Each row in the table below has a label, given by one hidden rule.
 0.75| 0.28|-0.49|-0.38| 0.74|-0.11| 1.54| 0.73 1
-0.34| 0.35|-0.24| 0.58| 0.11|-0.02|-0.18|-0.21 1
 0.97|-0.55| 0.85| 1.52|-0.61|-0.09| 1.54| 0.33 1
-0.82|-1.01|-0.81|-0.39|-0.10|-0.24|-1.18|-0.95 0
 1.48| 1.95| 0.57|-1.42| 0.01| 0.90|-0.23| 1.46 1
 0.02|-0.39| 0.16|-1.06|-0.76| 0.00| 0.30|-0.20 1
-0.99|-1.02|-0.91|-0.85|-0.11|-0.30|-0.96|-0.56 0
-1.10|-0.49|-0.56|-0.78|-0.64| 0.39|-0.58|-0.90 0
-0.83|-0.75|-0.44|-1.08|-0.27| 0.13|-0.61|-0.81 0
-0.33|-0.09|-0.60|-0.98|-0.47|-0.77|-0.29|-0.53 1
-0.45| 0.39|-0.22| 1.02| 0.28|-0.16|-0.12|-0.27 0
-0.75|-0.05|-0.22|-0.13| 0.25| 0.41|-0.50|-0.90 0
-0.33| 0.39|-0.05| 1.22| 0.27|-0.35|-0.11|-0.30 1
-0.78|-0.84|-0.51|-0.97|-0.24| 0.13|-0.60|-0.84 0
-0.77|-0.07|-0.04|-0.19| 0.37| 0.44|-0.34|-0.71 0
-0.44|-0.63|-0.43|-0.86|-0.08|-1.54|-0.49|-0.82 0
 1.00|-0.60| 0.85| 1.57|-0.69|-0.11| 1.79| 0.41 1
1.63|3.43|1.90|1.70|4.16|3.39|3.67|2.80 1
-0.46|-0.13|-0.77|-0.38|-0.33|-0.81|-0.40| 0.03 0
Which label does each new row get?
 1.41|-0.26| 0.62| 2.19| 0.43|-1.62| 1.79|-0.76 -> 1
-0.92|-1.02|-0.73|-1.03|-0.63|-0.79|-0.42|-0.65 -> 0
-0.09|-0.10| 0.27|-1.27|-0.41| 0.33| 0.18|-0.08 -> 1
-0.55|-0.55|-0.21|-0.77|-0.34| 0.27|-0.17|-0.65 -> 0
-0.82|-0.10|-0.26|-0.90|-0.27| 0.37|-0.88|-1.13 -> 0
 0.18| 0.66| 0.04| 0.85|-0.03|-0.52|-0.54| 0.14 -> 1
-1.32|-0.22|-0.58|-0.36|-0.52| 0.25|-1.04|-1.06 -> 0
-0.34|-0.27|-0.57|-0.93|-0.53|-0.87|-0.39|-0.61 -> 1
-0.81|-0.79| 2.15| 0.90| 1.10| 1.29|-0.55| 0.80 -> 0
-0.91|-0.91|-0.87| 0.47|-0.49| 0.17|-1.00|-0.01 -> 0
A new table starts here. Its rows get labels from a new hidden rule, each label after its row.
 0.58|-2.81| 0.78| 0.00| 1.20| 1.34|-0.39|-0.68 q859
 0.40|-0.69| 0.61| 0.69| 0.96| 0.45| 0.78|-0.41 q859
-0.80| 0.35|-0.45| 0.93|-0.57|-0.59| 0.50| 0.84 q453
-2.20| 0.90|-2.28|-0.31|-0.56|-0.21|-0.16|-1.23 q453
-0.86| 0.78|-0.22|-0.78| 0.40|-0.28|-0.88|-0.45 q453
 0.17|-1.36|-0.30| 0.22| 0.60| 0.24| 0.42|-0.16 q859
-0.46| 1.93| 0.17|-0.08| 0.14| 0.15| 0.21|-0.18 q453
-1.73| 2.76|-1.03|-0.19|-0.76|-0.07|-0.73|-1.34 q453
-1.42| 1.36| 0.31|-0.95| 0.51| 1.48|-1.06| 0.64 q453
-0.02|-0.03|-0.50| 2.81|-0.56|-0.45| 0.68|-0.16 q859
 0.51|-0.85| 0.03| 1.01|-0.09| 0.57| 1.05|-0.14 q859
-0.52| 0.33|-1.83|-0.57|-0.75|-0.87|-0.99|-0.81 q453
 0.06| 0.15|-0.76| 0.28|-1.47|-1.77| 0.49| 0.89 q859
 0.74|-0.54| 0.60| 0.52| 1.91| 0.68|-0.59| 1.09 q453
 0.39|-0.23| 0.08| 0.80|-0.16|-0.07| 0.58|-0.14 q859
-0.13| 0.10|-0.37|-1.39|-0.21|-1.55|-1.20| 0.22 q453
-0.12|-0.30|-1.90| 0.36|-0.65|-1.27|-0.32|-0.88 q859
-0.67|-0.34|-2.80| 0.83|-1.08|-0.59| 2.21| 0.00 q859
 1.23|-0.16| 1.40|-0.07| 0.82| 0.73| 0.58|-0.27 q859
Here are more rows. What is the label of each one?
-1.22| 1.12|-1.08|-0.26|-1.15|-1.02|-0.28|-0.40 -> q453
-0.20| 0.69|-0.68| 2.23|-0.86|-0.70| 1.17|-0.27 -> q859
 0.88|-0.14| 0.01| 1.17| 0.32| 1.17| 0.78| 1.23 -> q859
 0.66|-1.08|-1.24| 0.03|-0.05| 0.29| 0.05| 1.45 -> q453
-1.92| 0.45| 0.60|-2.83| 0.19|-0.32|-1.09| 0.16 -> q453
 0.22|-0.73| 0.43| 0.58| 0.12|-0.10| 0.63| 0.72 -> q859
-0.02| 0.81|-0.57|-0.57|-1.32|-1.22|-0.16| 0.57 -> q453
 0.65|-0.51| 0.93| 0.83| 1.08| 0.70| 0.36| 1.07 -> q859
-0.08|-0.43|-1.51|-1.43|-1.72|-2.81|-1.46| 0.25 -> q453
 0.91|-0.81| 0.70| 0.12| 0.41| 1.95| 0.40|-0.49 -> q859
